128 stands for zero in the data rows.
Here are some rows, each followed by its group. Rows of different groups can look alike.
[125 151 106 102 183 118 136 118 131  94  96 201 137 111 126  77 118 153 177  77 117 126 174  90 168 130 164 112 127 130 119 156 112 123 101 105 111 124 124 162  88 151 155 161 150 117 132 100 170 185 130 168 139 109  88  87 119  99 149 160  77 169 121 170] v
[143 115 107 147 123 137  67 118 114 203 128  61 127 133  97 154 181 112  95 144 181 128  99 130  97 172  39 158  66  98 118 143 144 139 114  83  87 132 150 144 135 178  91 119  87 134  97 183 125  50  84 139  88  94 158 193 131 163  98 132 167 103 184  85] y
[122 103  84 165 102 165 162 197 142  92  82 141 117  55  72 142 136 172 156 201 149 157 152 106 163  79 128 142 186 151 124 115 161 218 129 149 164 151 120 162 170 113  90 150 101 138 152 161 185 175 125 130 148 181 125 111 160 143  87  79 121 150  70 206] o
[177 100 119  95 105  59  85 106 121 170 127  97 106 116  39 146 169  88 111 132 181 154 160 162  77 144  50 122 138  72 119 224 183 147 137  72  97 179  82  89 188  63 112 123 176 220 169 190 104  78  98  78  97 157 150 148 178  98  92 127 229 114 110 170] y
[165 130 108 163 107  98 152 144 130 155 130  70 100  92 155 115 150 129 144 182 112 165 164  97  74 117 145 120 143 123 147 120 109 126 112 114 146 166 130 160 197  81 130 147 113 104 116 174 127 149 170 107 114 160 149 138  85 115 117 164 167 117 171 194] k
[104 110 116 157 118 143 140 134 190 109  65 132 122  60 130 143 112 138 141 177 122 136 142 109 151 100 123 148 108 142 127 122 159 233 144 152 197 129 109  96 183 113  97 114  92 124 151 149 155 167 124 103 123 190 105 116 121 122  81  91 109 116  91 170] o
[207 125 208  78 124  99 184 100 127 106 161 144  62 140 104   0  69 138 198  57 105 192 157 134 110 123 183  86 179 125  91 172  67 125 115 142  89 132 128 102  79 164 178 146 168 188 176 117 211 185 166  53 160 128 135  38  84  73 218 255 106 100 126 155] v
[225 132 120 109 133 107  97  94 145 145 129 107 120 159 106 158 157 102 124 153 162 114 141 141 109 148  78 121 106 106 133 161 130 133 113 122 133 147 135 146 135 106 131 126 125 157 129 123  96 122 128 107 113 126 132 156  95 103 101 119 159  72 125 124] y
[135  81  78 144 137 176 176 231 150 138  66 117 100  75 127 149 121 189 175 169 164 172 151  66 151 134 125 133 168 143 115  71 255 201 111 171 193 200 122 184 159 104  94 140 112 153 184 178 186 172 126 172 121 176 108 125 115  90 100 106  53 112 136 216] o
[ 65 180  81 168 196 102 118 129 131 100 121 151 170 188 204 184 158 174 133 143 102  52 156  81 193 152 160  96  93  49 105 133 127  87  76 164 187 183 112 127  51  88 153 116 198  72  45  33  75 149 118 189 134 145  86 151 119 175 167 114 116 128 163 149] z
[104 127 120 112 126  89 150  73 131 172 167 150 150 107 206  71 137 136 202  83 139 138 180  86 119 166 151  77 157 108  95 169 115 100  88 162 136 186 144  79  89 114 140 191 169 167 115 124 136 126 115 133 153 118 152 145 138 119 198 146 114 108 128 108] t
[116 175 104 140 180 140  93 136 127  92 137 204 169 109  97 144 150 146 110 182  87  71 153 110 189 123 118 154 107 100 128 148 149 125  94 100 128 114 100 157 104 124 129 111 159 142 106 101 124 152 119 129 125  96  97 115 180 149  99 105 126 177 120 158] n
[122 160 132  82 117  81 126  81 119 109 119 226 123  76 164  49 149 131 209  94 128 173 187  90 148 152 173 105 176 155 127 152 117 127 142 120 141 148 139 134  82 154 128 169 132 130 154 123 197 183 145 132 148  82 142  77 147  57 178 154 104 162 106 141] v
[166 128 194  39  64 145 167 111 126  85 152 157 110 131 115  64  67  75 138  66 125 154  92 187 111 125 174 138 170 221 135  71 139 139 192 163 145  70 140  86 154 119 137 174  85 174 218 133 166 163 199  67 164 182 152  67  79  98 103 175 144 120  90 125] w
[161 147 163  44 109 132 176 150 130 123 102 122  17  90 141  23 100 122 221  90 130 192 135  94  90 149 196 111 178 178 121 128 133 198 148 166 167 152 138 166  84 156 117 170 101 185 204 119 225 191 175 101 165 128 132  87  61  21 174 158  68  86 102 162] v
[129 162 148 115 139 115 147  92 145 100  96 169 140 129 138  99 150 120 140 122 110  98 151 129 156 118 208 106 151 132 121 162 104 131 128 115 127 131 103 161  92 102 139 135 156 127 126  64 144 186 145 118 182 101 119  78 130 111 157 137 130 150 104 136] v
[ 98  83 121 166  91 115  81 152 118 194 100 105 158 113 147 145 141 137 112  96 172 146 109 118 100 167  57 126 141  91 113 114 178  96 116 123  77 152 163 107 123 131 134 140 116  62  92 192 115  43  69 165  77 107 143 162 153 157 138 114 109 125 168  98] y
[134  97 175  85  55 132 146 119  61 153 153 101 131 139 117 152 117  41  75 109 110 114  74 199 132  81 149 190 143 158 139  70 160  77 191 129  97 117 108 107 172  58 161  58 140 151 147 166  70  46 162  70 133 168 155 117 145 176  78 154 237 133 115 176] w
[146 145 120 111  93  49 146  82 126 118 142  99  83  94 189 110 128 118 159 104  89 159 172 129  83 100 197  83 159 113 167 162  59 106 130 155 168 165 109 123 195  53 114 142 149  87 135 129 108 180 203 102 105 163 154 136  68  92 133 196 186 127 150 181] k
[ 83 212 124 137 172  86  77  40 183 117 110 143 198 128 133 143 185 124 157 145 124 107 148  99 122 202 105 144  97  97 146 210 132 161 123  94 172 151 117 133  87 147  70 153  80 121  76 104 140 112  87 143 103  69 149 196 108 138 113 108 108 105 131  49] z
[ 97  96 115 142 148 124 149 146 154 167 166 109 114 136 171 137 112 125 158  94 149 120 166  94 115 143 135 122 145  82  76 127 128  88  90 159 134 158 138  94 115 123 145  77 159 122 105 129 129  96 102 162 119 158 141 144 132 128 182 120 106 124 155 124] t
[ 41 147 136 155 118 131 146 117 142  89 112 149 171 116 157 158 131 113 125 121 125  95  98 144 185 106 181 187 106 171 151  96 124 154 179 147 179  93 129  96 124 122  90 128 108  94 121  99 143 139 152 162 186 164 133 117 124 125 102 103 123 144 104 109] e
[139  83 111 177 126 128 167 190 191  86  96 120  94  89  52 148  92 143 107 189 111 143 154 122 177  77  99 145 103 130 119 153 157 211 112 142 159 146 111 135 195 115 116 130 130 130 147 165 173 148 115 118 141 193  81  95 176 156  77  77 111 143  93 181] o
[ 94 155 107 129 178 122 140 116 120  85 110 155 172 176 110 166 122 139 119 136 129  76 129 116 226 100 179 143 121  68 110 112 161 123 109 165 174 156  42 138  84  68 132 117 202 116 102  54  97 153 109 116 163 168  66 135 163 191 138  83 149 154 101 160] n
[108  98 133 145 103 136 170 156 183 112  90 134 114  78 115  99 120 109 146 148 140 180 156 107 149 103 146 132 143 149  95 120 171 229 158 180 196 170 120  74 176 126  85 129 115 141 162 138 195 165 128 128 171 213 131 118 106 102  93  92 101  99  92 164] o
[ 99 213 136 142 163 113 118  73 130 116 121 111 125 110 146 108 168 113 135 140 120 108 113 101 103 180 143 107 104  98 133 168 109 137  92  98 163 153 107 171  54 181 111 114 135 119  82  73 106  95  96 132 124  65 126 196 106 129 193 125 121 112 151  77] z
[186  53 220  99   0 150 136 155  86 195 171  22  86 140 147 113 101  70  53 113 138 160  46 206  38 112 110 201 138 219 164 110 114  65 225 132  70  55 188  83 193  45 109 113  62 131 148 219 124  35 188  85 190 142 241 149  68 150  62 190 198 118 150 102] w
[182 169 101 152 190 119 112 160 139 142 128 131 156 191 123 163 154 137 117 107 147  82 116 113 143 183  90 124 106  52 137 161 179 131  68 112 133 171 105 188  46 147 125  90 196 128 101  95 113  97  86 146 105  65  68 187 148 129 172  82 128 116 150 102] y
[ 70 128  61 161 220 136 106 147 143 121 137 144 170 167  82 195 167 177  73 173 137  56 127 123 205 116 111 156  80  48  84 156 168 128  49 168 114 150  76 147 119 111 140  67 189 112  62 103 105 110  34 143 150 154  71 140 252 219 131  36 134 162 103 138] n
[163 161 152  67 140 113 110  88 142 142 119  99 137 149 125 155 179  92 107 148 165 139  85 136 124 186 102 150 123 109 151 156 207 130 123 137 172 136  78 157 109 117  97  95 123 169 149 168 126 103 110 106 121 151  85 181  99 128 119 120 165 104 125 115] y
[175 118 124 123 126 101 104 137  80 151 117  72 117 151  55 123 161  94 103 163 120 130 142 116 106 154  65 120 145  70 135 145 170 155  93 125 143 186  91 156 134 110 127  83 168 160 105 118 100 102  93 126  91 126 129 164 164 155 124  98 177 149 133 159] y
[198 105 100 139 100 131 126 153 111 192 138  64  82  71 124 130 124 167 103 155 118 197 157 106  81  87 108  81 133 127 187 144  75 107  92 107  83 140 142 172 186 125 140 137 105 107 124 197 147 118 131 142 101 107 146 151 117 103  94 191 121 150 192 168] k
[ 67 157 112 162 178 142 119 127 197  87  95 166 202 135 171 184 134 119 135 117  89  62 102 115 183 153 149 126  93 147 133 117 143 151 142 153 187  96 155 119 107 151  98 143 101  65  85  78 107 149  83 177 119 109  96 124  92 132  97  70  65 119 113 101] e
[178 206 126 127 190 116 130 136 156 108  86 114 133 150 126 155 167 177 132 170  79 130 133  78 132 139 141  90 108  91 187 150  95 115  74 114 167 143 108 217 109 145 166 132 162  94 110  58 104 165 150 154 127  99  80 141  65  95 153 142 127 110 150 139] k
[170  86 112 151 100 132 128 150 107 206 122  61  89  67 147  85 125 143 150 153 160 205 148  88  45 117 111 113 152 136 149 100 101 136 108  89 100 130 172 159 164 144 122 148  96 119 143 208 169 119 138 125 107 101 181 152 119 108 165 207 107 121 194 151] k
[115  81 139 185  95 216 158 184  80 149 130  77 107 165 117 145  72 113  48 141 128  91  54 196 130 112 109 177  67 157 132  52 101  97 167 116  68  54 175 104 140 177 154 105  80  81 107 141  88  55 114 133 121 121 125 146 105 173  81 124 141 133 131  74] w
[ 69 121  46 198 157 147  70 135 167 171  96  82 178 107 156 220 179 137 113 168 145  86 119 117 122 142  72 120  67 121 149 134 130 129 110  76 154 105 165 131 155 165  84 163  58  39  39 139 108  87  89 191  98  98 174 228 125 159  60  91  91  94 178  51] e
[162 178  81 139 190 118 119 131 100 136  96  59 105 116 131 164 148 146 101 201 115 152 130  81  90 149 116 113 108  89 180 148  93 126  84  89 135 156 115 238 130 155 104 151 120 112 114 138 122 139  80 128  90  86 124 171  67 115 112 115 110 136 166 145] k
[133 132 113 135 131 120 129 121 101 179 128  93  79 104 180  94 123 167 143 134  83 150 158  92  91 143 154  69 104  99 115 133  76 125  72  93 108 136 147 160 105 138 146 140 138  87  93 125 130 130 112 127  99 109 162 141 114 111 176 135 123 128 169 124] k
[ 55 197 157 103 162  63  96  24 139  68 122 172 223 168 144 114 199 155 135 123 123  83 125  95 132 215 188 130 128  79 131 191 157 131 120  96 177 160  58 141   7 110  99 122 174 162  82  49 100 147 132 132 145  99 112 166 122 109 169 113 158 108 136  93] z
[147 165 163  90 128 150 149 111 126  99 112 158 123 119 140  71 125 132 171 103 134 153 120 110 122 189 142 123 189 155 123 116 151 140 115 126 129 102 136 163  63 165 121 143 128 168 169 119 173 174 162 134 151  71 109  96  89  67 170 150  97 126 148 127] v
[189 156 125  63 116  43 162 106 153 114 123 153 115 127 147 113 142 114 157 124  84 154 179 106 127 111 205  60 186 119 160 133 153 109 140 148 111 185  50 143 116  23 136 109 220 163 233 113  95 202 198 121 143 156 108 105  63  68 144 190 165  78 132 222] k
[129 176 115  92 135  70 120  76 118 124 131 134 129 161  91 121 178 111  95 152 152 142 134 121 117 165 120 145 150  78 126 157 193 139 126 123 150 202  71 141 122  95  82 105 182 164 142 126 125 104 123  89 134 158 133 152 170 149 126 147 191 108  88 158] y
[173  92 167 123 108 169 182 170  73 135 153  95 102 195 144 147  72  80  57  91 122 114  55 201 114 103 100 153 104 161 102  84 141 107 157 144 105  42 136 116 131 147 152  85 109 147 108 131  90  64 166 120 127 120 134 110 113 136 120 113 149 106 140  84] w
[150 146 143 102 124 140 141 115 137  70 126 182 126  79 118  55 107 144 208 142 123 172 165 102 146 134 134  98 148 161 109 146  90 127 124  95 117 106 137 148 108 144 159 201 109 148 130 127 175 172 126 134 154  74 118  70 156  92 161 167  81 163 103 138] v
[131  62 187 106 125 156 165 164  87 180 186 102 120 244 183 160  74  94  66  44 124  64  39 186 141  79 176 163 122 123  57  58 185  35 130 155  76  92 140  98  99  83 189  62 176 103 156 107  26  53 177 159 128 149 113 144 111 163 147 124 149  94 174 104] w
[ 87 115 146 118 105  99 127 126 139 115 158 180 138 134 134 113 159 139 132  94 153 116 125 132 139 144  84 144 158 129 129 115 206 150 169 134 129 141  42 109 121  93 128 104 137 170 160 140 119 134 131  74 121 117 151 122 177 134 129 115 166  79 117 131] n
[128  81 150 168  95 203 174 154 167 125 145 106  78 135 152 105  41 116 131  81 120 130  87 160 109 101 129 167  74 191 102  95  65 136 147 148 122  50 194  96 135 217 156 159  51 152 136 142 153 111 150 131 143 132 144 121  91 120 142 103  59 127 134  52] w
[108 118 127 162 134 127  85 121 195 131 120 169 141 102 124 147 145 123 156 119 137  90 143 114 141 132  96 142  93 141 149 149 141 155 153 140 142 116 159  86 146 163  96 179  85 122 130 121 128 131 115 142 123 136 116 149 122 138 100 101 126 117 111  86] e
[111  63 124 146 113 144 155 160 126  58  78 127 100  98  76 109 104 128 152 158 118 165 127 115 177 115 147 150 174 151 111  97 170 205 137 134 182 167  90 127 164  92 106 125 120 184 205 143 184 191 159  85 163 209 115  82 125 136  98 111 125 142  67 196] o
[125 122  82 146 147 103  83 102  89 175 139  93 132 125 161 122 169 140 136 128 143 136 138  82  98 160 121 104 145  88 134 135 109  98  67  83 102 144 130 193  86 141 122 129 112  84 101 151 121 105 119 120  97  56 154 162  85 146 152 161 139 119 183 138] k
[154 132 158 130  92 155 139 108 129 123 133 136  98  85 138  47 126 133 193 130 150 173 121 112  81 153 136 150 151 158 104 120 103 157 150 111 135 123 168 130 114 188 109 154  83 154 179 139 188 134 123 116 145  87 123 114 110  66  84 150  85 109 138  99] v
[ 62  97 125 166 139 102 189 109 177  91 147 151 142 111 185 173 119 133 172 121  94 112 183 114 163  77 214  53 139 142  88 105 111 146 144 187 180 185 109  52 159  76 122 159 157 128 148  94 133 163 158 143 170 224 118  88 106  94 135 122 131 112  89 155] e
[143 100  81 132 131  45 127  97 168 140 165 189 110  94 160  98 137 168 221  91 121 127 239 101 155  85 147  66 182 103 138 169  76  72 113 141 151 184 140  72 174  90 189 215 190 123 141 144 140 206 129 138 121 156 157  71 160 102 173 184 130 154 132 173] t
[ 78 131  74 218 177 136 115 144 190 118 117 111 181 100 185 187 144 154 155 146  62  86 131  79 122 139 111 107  52 145 135 124  88 135 133 117 148 124 140 122 159 173 109 179  63  76 102 110 116 144 129 192 123 104 124 166  67 119 103  95  45  96 144  85] e
[126 123 183  74  94 155 166 163  81 113 136 152 121 173 161  79  83  89 128  77 129 118  64 180 160 129 161 172 126 180 149  84 149 101 175 166 140  86 102 103 110 127 149 106 124 147 166 120 119 109 181  98 147 147 133  84  91 113 105 136 136 123 122 103] w
[170 113 201  73  63 109 218 113 155 116 152 111  70 162 166  88  43  53 126  60  92 135 103 193  99  88 167 121 155 186 130 122 113 127 229 187 138  76 148  57 192 114 169 128 110 159 179 101 113 148 233  88 171 186 149  74  58  76 119 177 171  81 138 104] w
[ 88 146 152  93 118 111 109 114 142  85 123 180 183 155 105 172 146 112 104 123 108  74  99 182 192 116 147 151 119 155 139 113 185 126 180 146 141 102  75 101 134  75 123 114 145 103 144 103 102 144 161 132 154 184 105 106 130 135  89 103 185 152  84 168] n
[137  98 107 150 103  96  52  95 141 163 170 151 134  39 183  80 172 173 189 104 197 172 189  81  51 152 102  96 133 146 144 141  52 117 116  56  76 116 196 126 128 197 170 198  53  97 104 220 174 147 116 181 103  24 200 147 137 102 156 182  86 146 202  63] t
[143  74 181 129  72 186 170 176  71 184 156  67  88 159 167 161  74  90  72 104 113 125  75 161  99 117 137 161 125 179 165  41 114  67 164 146  52  91 182 128 129 128 143 101  95 110 166 150  66  75 152 139 113 134 146 133  99 131 114 135 123 102 169 103] w
[155 128 110 141 121 166 139 168 126 140 108  60  99  72 142 104 118 150 142 207 147 180 115  76  89 178 104 144 120 171 141 115  92 174 125 109 137 108 178 182 129 199  99 146  55 131 137 171 172 154 128 143 119  75  96 127  87  83 141 131  40 105 120 125] v
[184 134 135 124 142 105  51 155 155 152 130 133 143 178  76 159 147 105 109 111 196 128 101 155 125 153  23 129 120  93 102 153 227 141  97 149  68 163  93 133 125 163 103  84 137 205 120 127  95  78  75 110  84 115 100 178 167 126 116  85 148  96 117  91] y
[157  88 164 110  30 178 184 158 133 103 135 160  91 151 110  88  63  92 111  85 126 150  79 196 129  95 126 156 114 170 173  83 115 138 196  97 128  70 162  80 169 151 147 148  85 147 170 147 112 112 173  87 136 147 122  95  87  96  81 139 141 140 109 120] w
[127 119 125 161 143 124  89 161 135 191 158  70 119 159  93 162 141 116  90 143 142 140 127 147 102 153  21 147 128  87 119 185 148 123  81  97 106 140 139 133 139 167 121  94 132 136  93 168 109  70  63 138  92 100 134 160 173 153 119  92 154 122 156  92] y
[105 251 134 140 161  91  77  72 145 100  52  78 196 138 144 196 214 111  74 229 115  35 102 100 104 207 158 155  73 104 190 191 113 189 111  47 200 159  74 217 102 114 102 144 133  96  40  63  85 127 116 138 105  79 114 199  47 122  86 119 179  85 108 119] z
[137 144 157 105 129  82  99 110 167  84 139 196 152 155  99 120 135  94 165 110 137 157 156 142 165 121 127 148 172 135 106 154 201 145 166 156 153 132 102 110 114  92 130 142 147 196 164 116 125 177 177 112 157 156 118 108 174 141 113 119 155 120 105 126] n
[127 164 113 141 197 179 149 139 130 113 128 130 130 128 164 122 120 172 139 105  85 120 133  97 164 104 175 109  96 133 120 125  94 136  78 102 135 113 148 191  78 182 127 141 139  98 170  86 140 173 124 166 119  83  68  89 122  92 172 112  50 141 122 124] v
[115  82 100 126 128 115  60  95 159 203 182 162 153  95 223 126 134 181 215  37 148  91 166  80 121 181 118  70 127  73 121 148  93  33 100  82  75 119 205 112 105 149 129 182 113  77  77 136 114 109  97 210  73  45 186 144 158 129 171 161  75 147 229  91] t
[196 183 123 108 107 104 120 132 107 145  70  81 108 126  79 177 157 133  70 215 104 158 115 133  87 127 162 128 122 138 206 186 109 144 118 107 130 130  81 225 149  89 111  89 138 148 167 129 116 177 161 111 109 118 122 152  41 103  47 157 205 110 116 213] k
[164 130 132 127 167 145 159 182  88 161 126 120  91 163 162 111  68 178 149  80 111 123 168  80 128 148 146  95 150 107 141 119 113 114  50 127 127 135 131 174  76 164 211 117 172 112 108 126 150 146 129 156 105  87 108 127 155 113 201 126  60 147 171 145] v
[165  50 164 149  65 190 105 178  73 177 136 103 121 102 117 151  76  92  91 101 160 151  28 194  84 119  98 207 145 213 135  70 137 113 185 112  83  38 159 133 154 153  99 167  26  83 162 203 132  68 143 165 121 100 188 134 107 119  58 134 128 142 156 110] w
[158 101 178  82  54 151 179 139 102  97 141  77  81 175 135 128  65  91  82 112 122 141  77 197 111  81 167 156 132 188 133  67 135 117 190 164 135  63 117  75 157 103 143 110 128 120 184 114 109 122 201  91 131 163 132 114  78 107 134 184 145 116 115 137] w
[155 143 122 144 139 172 111 127 111 125 131 135 117 115 113  57 127 152 128 122 147 150 135 117 110 135 113 140  84 142 108 150  84 140  97  91  87  65 175 147 100 206  96 163  85  95  90 149 150 136 101 135 112  65 123 135 143 124 151 127  89 171 111 110] v
[111  81  70 192 169 160 187 212 153 107  73 102 106 118 122 174  98 192 101 171 101 110 127 109 179  72 118 137  91  88 105  84 147 168  93 151 130 156 132 149 154 120 154  95 165 115 107 153 162 118 114 137 160 191  78 125 218 162 155  70 100 135 102 166] o
Which 4 groups are nearest to each row below, nearest first, going by the average distance to the group's rows?
[110 151 161 102 129 107 150  84 174  71 139 209 145 118 143  66  97 119 176 104 131 156 177 116 149 143 183 116 146 144  80 164 139 177 155 179 142 118 118  66 118 126 139 142 150 165 154  90 166 184 137  95 162 139 115  99 143 111 156 127 108 137  85 130] v n o e
[ 65 126 116 165 126 145 109 153 166 108 112 128 155  93 122 144 150 114 120 169 135 118 117 110 150 150 133 185  94 137 120 122 134 201 154 113 164 119 155  92 134 121  69 126  83 116 130 133 155  98  62 148 147 127 128 160 137 168  95  86  72 148  93  93] e o n y
[158  85 145 124 130 186 137 173  80 122 170 127 122 186 129 177  78 124  74  83 116  76  69 193 152  68 121 185  95 147 164  75  84  63 142 149  65  54 153 139 137  87 177  97 138 102 113 102  63 100 151 149 130 111  83 128  95 164 109 121 125 147 130 117] w n e y
Which 3 groups are nearest to each row below, nearest first, going by the average distance to the group's rows?
[174 137 151  92 123  82 116 114 159 131 144 134 105 107  73  58 150 103 148 145 168 185 156 140  73 159  66 113 163 103 142 183 126 153 105 126 121 157 143 106 157 170 127 150 135 187 145 143 178 127 102  79 104 141 156 121 136  91 149 173 178 105 119 109] y v k
[167 136 118 133 135 111  92 167 152 137 142 166 113 141  84 114 124 129 158  77 197 136 142 142 142 151  34 127 141  98  91 155 191 137 112 164  97 158 156  91 144 168 126 125 136 173 139 146 128  95  76 117  98 114 127 138 205 130 144  90 122 146 192 116] y n t
Which 3 groups are nearest to each row below, nearest first, going by the distance to the group's nearest row?
[185 186 193  43 114  64 202  83  85  92 138 150 111 159 193   0  81 114 157  25 111 188 158 124 108 139 191  87 193 147  95 180 115 130 127 142 131 141  94 113  76 150 177 109 182 195 180  92 166 179 183  67 171 125 136  69 119  42 213 186 129 119 112 192] v k t
[ 67  93  80 150 161 132 124 125 151 164 164 141 162 135 249 163 151 148 180  75 153  74 158  68 142 126 189  93 150 100  96 114 134  58 112 170 147 167 163  99  98 110 122 164 129  85  57 112 117 104 117 213 107 154 133 153 168 136 198 120  67 130 180  87] t z k
Which 4 groups are nearest to each row below, nearest first, going by the distance to the centre of the group?
[130  83 167 144  96 178 137 117 101 109 145  75  91 150 124 105  76  99  91 127 111 150  72 230  93 111 157 167 113 178  93  83  50 135 186 118 103  62 169  85 193 164 142 116 107 137 143 141 141 118 162  74 104 131 157 105  91 169  97 159 136 113  92 142] w v k e
[ 73 123 124 157 116 147 107  92 120 130 129 176 166 108 104 107 118 141 158 118 159 116 141 128 150 138  99 154 141 129 112 128 162 147 151 111 110 128 156  96 119 105 117 133 105 149 112 142 151 115  87 133 134 124 126 121 113 169 114 100 184 143 103 115] n e y v
